In the rows, 128 means zero.
Which row each row swaps with, under one turn or mirror
Lesa: [136 137  97 133 124 124 122 158 121  79 129 132 131 104 203 149 106 155
 131 111 121 123 141 140 133 137]
mav: [115 142  97 145 150  69 147 141 108 146 132 130 139 148 132 150 126 133
 119 133 165 124 107 152 127 154]
Nusud: [ 78 147 111 118 121 132 120 138 122 126 146 128 144 115 192 160 138 137
 120 158 142 105 146 165 123 122]
vovob: [129 117 171 146 140 130  87 112 154 148 146 128  86 119 102 134 142 124
 139 138 103 132 119 147 138  97]
lati: [160 156 129 128 135 108 153 114 128 126 111 134 158 101  98 134 144 138
 127 145 150 136 127 124 196 104]
gen: [132 133 102 129 120 137  98 129 153 128 142 116 150  92 158 147 169 121
  96 125 127 112 161 122 173 103]
rad: [124 153 167 126 120 150 116 123 126 108 148 127 134 114  93 111 116 146
 134 106 177 103 134  76 133 131]
reso: [126 161 163 144 147 161 141 155 108 149 116 122 122 153 168 129 133  99
 147 131 115 114 158  99 150 126]
neriz: [122 146 115 100 126 146 114 119 138 124 145 125 126  68 148 128 155 141
 119 102 128 136 109  84 163  90]
neba: [172 114 124 112 158 121 144 124 117 117 155 122 147 134 111 162 104 107
 143  88  99 147 129 119 118 142]
sev: [176 117 154 121 120 135 118 127 128  73 140 132 127 120  69 144 133 123
 136 125 132 126 135 111 139 128]
nare: [ 83 167 124 124 123 158 126 141 132 161  87 135 120 121 156 118 136 122
 131 127  81  86 146 148 119 104]
mano: [162  98 151  98 150 131 129 117 147 130 148 126 144 126 112 164 127 139
 127 127 116 155  93 147 144 140]
Geli: [120 144 167  88 147 119 143  99 135 128 145 136 127  93 172 128 122 122
 152 122 174 139 130 110 137 101]
luse: [154 140 169 110 121  81 140 130  92 116 137 125 109 112 107 129 128 128
 132  97  95 144 137 103 159 115]
pomuv: [139 144 129 141 124 125 135 147 137 138 138 135 136 125 143 156 113 141
 133 133 205 150 141 173 105 130]
Nuv: [117 136 166 126 126 142 116 122 187 150 136 131 127 121 137 118 124 129
 131 118 115 125 141  72  89 111]
nud: [125 156 142 172 133 182 145 134 128 175 120 137 145 106 166 153 131 146
 132 123 167 111 141 123 116 129]
fid: [130 105 143 126 118 144 111 140 114 119 196 126 128 107 170 122 134 131
 130 121  97 105 153 152 147 116]
Vode: [124 193 104 110 115 124 151 123  59 132 116 129 136 115 137 107 136 130
 134 113 153  94 139 133 143 110]
ropat: [ 97  99  93 137 126  99 130 127 148 111  69 122 127 130 162 137 116 126
 140 136 113 137 144 155 102 125]
mozen: [148 204 121  96 145 121 142 144 127 128 111 153 113  92 140 120 117 120
 148  93 123 146 134 115 137 120]
Topek: [144 119 178 136 115 105 102 126 102 121  81 117 141 113 172 123 107 141
 131 140 128 100 143 104 155 138]
ketar: [146 138  55 128 125  91 119 123 111 139 127 133 135 114  96 128 126 137
 134  89  87 128 139 136 108 128]
zopu: [ 97 135 125 160 132 122 163 149  95 150  97 146 138 153 113 138 152 143
 123 154 102 116 116 165 107 127]
lup: [125 138 132 138 132 147 147 112 100 142 104 105 152 181 143 125 117 115
 130 155 104 107 118 118  78 127]
mup: [140 136  88 120  83  88 118 152 128 131 106 139 115 131  98 111 104 144
 141 108 125 122 171 143 100 138]
pobu: [113 141  87 127 114 146 122 123 114 104 133 132 112 116  94 141 140 153
 118 127 143 110 122 192 170 110]
Bavi: [ 72 145 109 144 125 141 133 141 148  98  86 123 143 126 174 132 128 133
 132 128 140 125 131 120  78 123]
tam: [119 121 101 149 131 203 116 140 167 118 127 132 147 131 132 141 139 138
 127 137 112 128 129 163 137 144]
Ketug: [143 115 152 133 132 152 128 133 140 171  87 121 108 129  94 152 110 149
 139 108  91 120 125 104  92 126]
gono: [140 124 130 107 107 145 123  89 137  79 115 120 126  85 116  89  99 144
 149  87 147 136 142 135 127 118]
bev: [117  88 113 133 119 156 135 112  73 149 117 123 121 120 110 139 110 152
 130 122 103  96 120 163  84 110]
ganu: [153  82 148 111 129 134 121 116 142 143 113 125 111 102 123 171 131 134
 122  95 127 123 104 109 171 108]
lamok: [153 122 131 129 126 144 135 141 169 203 117 124 132 125  87 119 124 137
 131 128 109 127 129 123 146 122]
Doguk: [112 161 100 107 104 113 105  85 113 120 149 116 114 141 160 120 125 105
 126  81 150 115 155 117 145 121]
viro: [111 136 110 165 108 148 112 118 110 153  88 127 136 136 134  90 161 124
 133 158  86 103 154 126 116 109]
tapug: [112 175  62 127 106 118 111 130 131 134 153 136 129  93 132 115 129 159
 102 128 134 128 122 130  89 116]
dupel: [157 185 171 140 132 161 138 123 128 168 145 114 135 111 149  94 115 149
 128 125  95 134 138 121 129 116]
Lam: [183 195 133 109 115 124 125 132 116 111 103 126 135 116 105 130 129 133
 129 121 136 148 128  88 132 141]
niz: [108 153 115 128 120 145 113 140 138 109 194 125 129 109 110 116 138 133
 124 114 124 104 141 171 168 138]
Gav: [116 113 142  98 144 158 150  84 147 135 104 136 138 126 163 116 133 145
 137 110 137  95  86 123 147  94]
gulo: [105 138 119 120 111  97 141 110  99 171  99 112 144 144 100 153 125 145
 123 145 131 108 109 125  78 126]
Gilo: [113  96  77 158 121  94 140 130 123 109  84 129 144 121 146 152 116 135
 130 110 142 120 129 167 101 132]
fakis: [156 115 126 139 129  87 114 141 103 161 158 134 123 111 125 155 139 124
 149 125  96 146 152  81 125 125]
Zar: [125 135 106 146 131 108 111 126 132 161 114 130 133 178 171 138 145 106
 145 156 118  94 160 112 117 132]
Tafo: [173 169 129 112 116 101 128 111  95 167 117 118 126  87 135 137 117 161
 129 131 164  99 130  97 134 115]
Rer: [129 135 139 122 123 146 128 121 160 120 138 128 143 113 112 133 140 132
 131 105  56 109 127  77 152 131]
gonaz: [107 152  81 151 120 133 150 124 108 106  93 146 106 107 114 104 107 166
 138 133 119 136 107 122  85 135]
pofo: [126 194 110 112  98 133 122 122 106 117 139 166 126 166 142  97 139 140
 137 119 113 108 148 147  93 127]
mur: [187 147 116 114 119 131 126 125  62 125 164 138 134  99 133 128 133 141
 137 121 107 121 133  92 129 111]
kerif: [116 103 149 111 101 120 101 100 145 154 163 111 133 124 142 126 138 114
 127 112 147 109 162 157 154  90]
puvot: [164 129 158 120 122 189 118 136 100 112 170 135 127 113 123 136 131 137
 135  99 102 138 128 109 142 126]
sozo: [158 114 129  86 123 131 131 124 147 138 110 143 133  71 119 168 145 155
 126 112 126 128 108 119 165 105]
bugez: [140 141  94 128 139 109 116 119 100 133 103 167 156 144 149 124 153 133
 127 155 150 110  96 134 167 141]
gisik: [119 140 129 128 126 135 134 110 143 111  68 131 114 121 149 122 121 134
 126 132 199 138 137 120  94 110]
keres: [130 166 125 153 125  82 117 125 136  98 128 134 148 104  93 143 123 141
 137 121 140 119 131 185  88 124]
tuz: [119  90 184 129 118  95 119 130 107 159 137 133 109 111 136 142 134 140
 135 113 134  85 145 105 148 117]
Boni: [125 147 149 106 141 138 169 110 124 113 138 132 140 141 139 117 103 140
 134 125 174 126  91 164  89 132]
Rabo: [103 140 107 146 124 155 152 100  94 104 119 110 162 148 128  91 112 127
 131 116 120 127 119 164  82 129]
tas: [119  74 123 131 108 103 118 112 101 105 119 135 135 105 135 127 118 157
 144 128 114 121 142 185  88 127]
Nup: [ 84 142  88 184 136 147 107 137 122 126 158 111 144 136 129  91 129 130
 121 145 142 114 145 126 133 140]
viki: [133 113 179 161 147 136 146 125 163  97 108 118 130 121 121 128 106 120
 164 108 136 135 166 139 144 119]
nov: [101 138 178 149 137 153 148 125 148 113 130 130 109 119 113  92  99 136
 159 121 167 123 138 153 108 134]
kedit: [121 101 107 180 130 141 130 115 111 112 112  99 139 122  94 106 126 131
 121 170 119 118 127 169 115 117]
Rezoz: [103 118 137 154 100 116 118 139 115  99  75 129 107 152 136 134 127 133
 134 172 126 113 173 140 142 114]

gulo is swapped with fakis
viro is swapped with Lam
mur is swapped with lup
Rezoz is swapped with lati
pomuv is swapped with kerif
neriz is swapped with Bavi
reso is swapped with Vode
Geli is swapped with Nusud
sev is swapped with kedit

